Each row is where one point has got to under a steady rotation. How many ticks took it there?
The counts run from 0 to 158.
[112 167 142 158 124 133 132 122 156 155  91 134 115 163 106 130 125 173
 173 129 115 122  65  84 121  98 151 131 190 150 161 142 117 103 163 116
 156 116 134 140  86 155 161 146 162 130 141 133 158 150 130]	144
[153  99 139 179 152 147 151 104 125 155  91 142  74 155 125 106 152 170
 124 137 125 100  58 102 119 120 120 118 136 103 159 135 140  92 173 117
 139  99 154 139 102 105 162 158 103 141  97 114 135 155 154]	59
[146  86 116 115 163 105 131 133  99 126  85 140  90 153 126 125 168 146
 128 158 132  92  83 114 150  94 155 122 145 119 156 171  97 125 159 123
 117 120 168 154 125 129 165 158 135 103  91 137 151 143 133]	130
[137 113  96 151 156 136 108 113 122 142  89 150 127 134  94 138 148 186
 144 138 145 135  97  89 140  93 141 105 185 149 171 164 104 129 153 101
 133 153 160 151 115 163 153 143 178 114 151 132 139 152 106]	72
[117  85 115 127 147 157 123 117 125 181  92 174  78 144 119 101 156 174
 152 113 132 123  69 117 103 123 121 104 175 133 146 136 122 136 154 122
 150  93 141 159  72 143 146 165 138 123 135 121 131 135 116]	4
[143  70 121 149 175 144 136 100  87 152  93 153  92 160 128 109 177 164
 122 128 156 107  88 150 123 104  93  90 138  82 160 160 114  91 163 128
 139 117 129 139 115 114 174 147 134 116 115 107 150 160 134]	95
[114 119 106 140 158 114 116 136 136 150  87 133  83 118  98 124 149 190
 177 134 133  92  83 135 108  72 148  83 178 125 149 147 126 127 160 120
 173 129 162 118 135 166 150 167 173 160 121 111 115 134 145]	44
[126 107 121 160 139 145 114  88 117 107  88 133  75 165 115 119 162 152
 135 155 129 122  94  77 136  99 151  96 157 115 170 161 118 106 164 138
 136 107 153 153  86 138 192 147 133 103 103 145 124 170 167]	63
[142  58 126 125 155 125 130 133 124 166 131 145 112 150 101  84 152 197
 141 144 166 121  85 119 132  86 141 109 167 111 134 152 116  93 154 118
 123 130 148 140 144 154 170 169 167 111 137 116 162 138 127]	12
[152 106 146 185 140 144 170 102 133 129 101 149  91 174 153 110 131 155
 132 172 139 102  71  98 135 106 118 128 170 135 165 143 122  94 174 107
 135  89 141 144 117 100 167 166 111 114  78 148 150 138 172]	58
[135  96 116 158 145 101 136 108 110 144  81 140 112 124 108 132 142 170
 154 138  94 107  82  97 164  69 141 126 158 114 192 172 120 107 165 124
 119 136 158 134 117 135 195 142 165 117 141  98 160 145 124]	135
[123 118  83 162 180 166 148  98 132 142  90 144 104 159 142 135 132 150
 114 114 144  90  56 114 112 100 132 118 172 114 162 148  92 113 158  97
 163  85 138 134  93 126 117 155 155 136 101 106 175 110 116]	29
[146 134 122 149 172 131 105 117 145 126  49 156 107 127 105 147 155 157
 175 138 110 105  78 113 177 125 138 122 166 129 161 157 112 112 178 116
 134 122 135 116 126 112 141 148 140  82 140 125 144 104 136]	138
[137 133 123 148 168 155 132 104 125 143  63 157  93 155 147 134 121 144
 138 120 142 109  46 108 123 129 119 118 149 118 155 162  86 132 172 100
 146  94 127 143  84 111 135 159 140  78 108 132 169 124 119]	30
[134 107 145 148 147 154 131  91 125 103 100 169  68 163 140  92 127 172
 151 138 132  97  93 122 118 118 141 102 193 150 139 160 124 124 152 142
 130  76 124 146 119 138 149 177 132 108 116 104 157 135 149]	2
[149  91  89 126 184 148 127 122 137 154  95 148  99 139 130 119 151 172
 160 122 150 113  92 104 115 122 135 108 180 128 134 136  86 137 144 104
 150 125 127 139 105 171 132 180 206 134 128 126 149 137 104]	9
[166 118 140 140 168 144 124 108 112 152  77 155  98 142 104 111 161 189
 149 121 136  98  71 149  98 100 137 131 158 125 130 146 110 140 192 119
 136 104 157 114 124 145 142 180 131 116 132 115 121 122 149]	39
[164  92 126 149 157 153 135 124 107 139  68 150  72 155 108 119 174 182
 149 152 149 132  69 152 123 140 135  98 129 111 158 146  84 141 164  99
 152 108 144 137 133 122 137 159 131 104 114 141 111 126 139]	158
[134 103 149 129 144 103 137 130 100 141  99 158  76 163 150 126 134 151
 153 172 149  99  84  94 120  99 144 117 161 120 139 145 102 111 148 110
 161 115 140 157 117 130 190 162 177 145  82 117 145 194 141]	125
[159  88 117 134 171 143 123 105 103 131  45 174  92 169 104 137 170 167
 162 127 108 126  93 138 124 125 134 131 166 160 147 173 109 124 184 122
 143 119 128 143 115 127 111 159 148 104 139 165 129 129 152]	102
[166 120 131 169 149 109 158 153 136 163  81 149  93 117 145 136 125 192
 153 153 131 108  59 118 127 132 146 103 163 145 143 131  96 114 173  86
 148 133 138 127 133 113 124 155 164 124  94 134 138 117 116]	50
[143 111 114 151 152 123 112  96 117 112  95 149 107 151 116 121 134 180
 149 166 159 120 107  87 160  93 151 116 204 154 151 155  96 115 140 101
 125 169 141 144 143 153 142 161 179 110 127 112 151 130 110]	73
[116  96 126 148 124 153 137 151 138 192  97 142  97 129 141 140 144 175
 133 136 141 127  61 126 139 119 132 100 159 128 168 148 118  85 182 113
 160 100 131 172  70 143 149 127 132 116 106 122 139 136 126]	87
[138 103 135 149 128 154 127 141 161 139  99 117 107 154 113 133 143 220
 138 179 133 116  89 111 144 112 173  97 171 141 157 147 130  79 190 138
 149 107 125 158  93 162 141 138 146 108 114  90 138 129 155]	83
[106  86 110 128 140 123 130 118 159 143 103 161  97 137 113 121 125 161
 172 129 112 135 100  97 141 102 151 113 201 169 181 169 139 115 162 114
 148 124 133 144 107 152 153 137 180 121 137 144 155 118 122]	108
[112 115 155 146 115 119 152 142 131 137  80 156  83 159 125 125 112 160
 150 164 113 102  82 117 151 102 158 118 177 111 134 156 109  85 173 119
 146  94 119 143 122  90 160 154 148 116  71 132 166 146 153]	22
[153 109 135 150 144  97 132 131 113 144  61 162 104 136 132 147 158 160
 161 143  90 114  79  95 161  98 153 140 143 118 172 167 112 108 168 107
 118 132 135 125 108 101 166 142 155  82 125 142 160 159 104]	134
[137 139 137 179 144 133 127 113 124 181  67 157  94 125 123 123 145 179
 168 119 104  84  55 120 131 106 124 126 169 136 139 152 135 109 199 135
 136  91 127 121 105 116 137 168 120 124 136 116 143 117 154]	142
[127  91 111 135 136 139 107 101 110 150  85 172  89 146 116 110 163 151
 132 119 161 131  78 108 130 120 151 121 177 135 157 165 114 125 161 123
 121 119 170 180  84 138 154 148 104  82 128 166 135 146 135]	67
[124  80 136 140 139 117 154  92 107 142  78 162 113 168  95 109 123 159
 161 118 131 113 102 110 120  84 165 121 191 126 162 170 126 105 155 142
 119 125 141 153 131 140 147 169 164 134 133 125 164 139 139]	104
[121  79  96 136 166 126 103 134 115 160  71 145  65 144  94 142 178 151
 140 155 123 115  75 109 121 106 148  94 135 100 154 151 112 133 157 113
 160 106 156 149  98 139 160 152 177 142 116 125 112 150 133]	127
[122 141 125 174 129 144 123 126 139 181  87 147 111 138  96 131 139 177
 158 108  99 127  56  93 124 110 137 124 162 139 161 158 133 119 193 122
 148 102 142 136  90 134 145 148 144 115 155 125 143 120 145]	143
[140 142 110 170 180 137 118  99 136 133  69 158  84 146 114 148 138 140
 181 150  96  84  93 107 173 100 118 113 169 113 151 165 102 125 160 103
 156 119 117 109 136 116 140 169 165 106 113 120 142 115 115]	137
[130  95 116 176 134 129 156 136 163 162 101 117 113 134 110 139 116 182
 145 149 122 143  75  83 145  95 134 102 162 122 181 132 123  98 175  95
 144 140 153 145 111 130 177 131 173 126 112 140 157 134 130]	52
[161 110 114 169 138  99 107 101  82 139  76 187  82 113 138 141 163 173
 145 123 137 106  75 109 131 105 101 119 172 154 147 167 100 131 157 100
 124 139 146 141 107 124 143 162 152 121 124 129 118 148  99]	70
[140 137 139 140 138 155 131 142 155 135 101 141 106 164 132 125 126 159
 171 143 161 122  45 135 123 119 145 101 195 162 137 147  85 129 156 112
 155 100 146 172 109 139 130 165 133  83 114 146 169 130 130]	149
[131  78 123 141 148 125 136 130 144 146  95 120 102 178 117 121 133 169
 143 175 131 118 124 100 163  69 146 140 171 135 144 160 119  91 163 104
 168 128 133 118 147 135 170 167 194 156 122 116 153 147 149]	17
[155  94 115 139 162 116 131 116 158 132  79 134  72 121 159 124 148 196
 156 142 114  98 102 114 136  91 132 102 183 171 145 171 132 106 165 137
 124 111 136 125 117 143 148 145 161 113  99 115 162  94 142]	110
[156 148 134 154 159 132 108  84 111 142  84 170  67 132 146 109 151 139
 155 114 126  92  77 134 131 100  92 127 177 112 149 153 100 144 156  96
 167 111 125 106 103 126 169 167 151 105 126 117 137 150 103]	34
[113 135 112 151 162 168 115 127 160 154 100 138 116 150 113 145 124 159
 165 130 166 111  59 119 118 112 140  89 187 147 140 135  93 135 148 113
 167  98 140 162 110 158 128 158 160 110 132 134 154 107 123]	148
[143 111 126 136 178 157 131 115 132 160 111 146  73 171 147 108 149 161
 134 171 155  92  67 109 110 114 141 128 163 131 117 142 121 113 165 104
 163  89 118 149 128 126 140 187 159 135  84 118 133 138 158]	121
[150 123 131 129 159 156 129  94 131 108  98 135 126 178 121  92 143 156
 147 133 159 105  85 108 134  76 152 139 191 134 168 153 103 142 158 115
 153 116 157 135 130 157 164 173 152 112 152 127 162 148 135]	37
[118 129 113 173 144 145 129 120 136 180  93 137 105 128 117 137 150 214
 145 147 131 110  86 108 155  79 129 125 190 140 155 148 147 102 169 112
 162 126 118 125 121 159 140 166 173 171 126  72 115 135 136]	80
[133 118 142 149 118 152 140 121 129 161 100 175 125 158 121 121 132 190
 160 143 136 120  92 111 168 119 154 136 209 150 157 169 124 113 173  90
 145 151 128 152 138 137 132 163 152 114 141 128 144 118  96]	77
[129  87 138 147 157 152 137 140 123 180 105 143  95 172 102 109 152 173
 136 152 144 145  54 106  99 140 154 127 129 112 155 135 113 109 182 114
 155 104 149 167  84 132 164 151 147 117 119 138 139 156 152]	123
